[[133 126 142 128 142 131 128 126 134 144]
 [123 142 114 128 118 119 134 137 124 112]
 [115 130 128 132 133 120 121 123 113 126]
 [104 135 142 124 143 111 118 128 112 139]
 [137 130 136 128 126 137 133 131 130 136]
 [146 123 137 129 133 137 133 122 141 134]
 [108 131 134 127 128 111 113 131 100 138]
 [145 125 126 128 120 139 137 122 147 121]]
:
[[144 133 126 142 128 142 131 128 126 134]
 [112 123 142 114 128 118 119 134 137 124]
 [126 115 130 128 132 133 120 121 123 113]
 [139 104 135 142 124 143 111 118 128 112]
 [136 137 130 136 128 126 137 133 131 130]
 [134 146 123 137 129 133 137 133 122 141]
 [138 108 131 134 127 128 111 113 131 100]
 [121 145 125 126 128 120 139 137 122 147]]

[[126 147 133 134 111 141 142 145 111 131]
 [106 149 112 112 120 121 121 132 109 153]
 [105 138 104 145 110 146 122 138 139 129]
 [153 153 131 140 148 108 121 116 142 133]
 [141 105 135 152 118 109 131 149 121 134]
 [105 150 109 144 130 113 114 111 131 141]
 [138 113 109 132 136 148 126 138 110 109]
 [132 133 129 121 140 142 141 145 130 152]
 [114 127 105 146 104 126 123 122 137 132]]
:
[[131 126 147 133 134 111 141 142 145 111]
 [153 106 149 112 112 120 121 121 132 109]
 [129 105 138 104 145 110 146 122 138 139]
 [133 153 153 131 140 148 108 121 116 142]
 [134 141 105 135 152 118 109 131 149 121]
 [141 105 150 109 144 130 113 114 111 131]
 [109 138 113 109 132 136 148 126 138 110]
 [152 132 133 129 121 140 142 141 145 130]
 [132 114 127 105 146 104 126 123 122 137]]

[[124 133 116 106 125 153 141 144 130 122 129]
 [133 115 104 108 127 137 115 133 125 134 115]
 [129 128 122 125 122 142  99 140 129 150 128]
 [153 131 136 133 126 138 105 134 128 129 132]
 [141 130 119 134 130 127 138 126 129 155 129]]
:
[[129 124 133 116 106 125 153 141 144 130 122]
 [115 133 115 104 108 127 137 115 133 125 134]
 [128 129 128 122 125 122 142  99 140 129 150]
 [132 153 131 136 133 126 138 105 134 128 129]
 [129 141 130 119 134 130 127 138 126 129 155]]

[[137 142 115 137 122 140 124 142 145 144 119 126 124 133 125]
 [114 126 106 115 121 120 126 124 139 116 115 130 133 139 126]
 [122 116 112 125 124 112 136 124 118 117 130 136 148 125 140]]
:
[[125 137 142 115 137 122 140 124 142 145 144 119 126 124 133]
 [126 114 126 106 115 121 120 126 124 139 116 115 130 133 139]
 [140 122 116 112 125 124 112 136 124 118 117 130 136 148 125]]

[[120 122 130 134 127 122 140]
 [136 120 127 126 136 122 131]
 [133 121 121 127 138 122 132]
 [131 125 135 131 131 132 119]
 [133 122 124 121 131 125 142]
 [128 124 128 128 126 123 134]
 [154 106 142 134 125 119 122]]
:
[[140 120 122 130 134 127 122]
 [131 136 120 127 126 136 122]
 [132 133 121 121 127 138 122]
 [119 131 125 135 131 131 132]
 [142 133 122 124 121 131 125]
 [134 128 124 128 128 126 123]
 [122 154 106 142 134 125 119]]

[[120 131 124 130 121 110 106 127 113]
 [123 137 150 147 140 120 110 143 116]
 [116 132 144 144 134 138 135 135 141]
 [140 106 123 125 130 108 105 123 108]]
:
[[113 120 131 124 130 121 110 106 127]
 [116 123 137 150 147 140 120 110 143]
 [141 116 132 144 144 134 138 135 135]
 [108 140 106 123 125 130 108 105 123]]

[[150 111 141]
 [128 126 125]
 [136 132 111]
 [136 131 119]
 [131 154 126]
 [129 129 127]
 [102 129 118]
 [139 125 140]]
:
[[141 150 111]
 [125 128 126]
 [111 136 132]
 [119 136 131]
 [126 131 154]
 [127 129 129]
 [118 102 129]
 [140 139 125]]
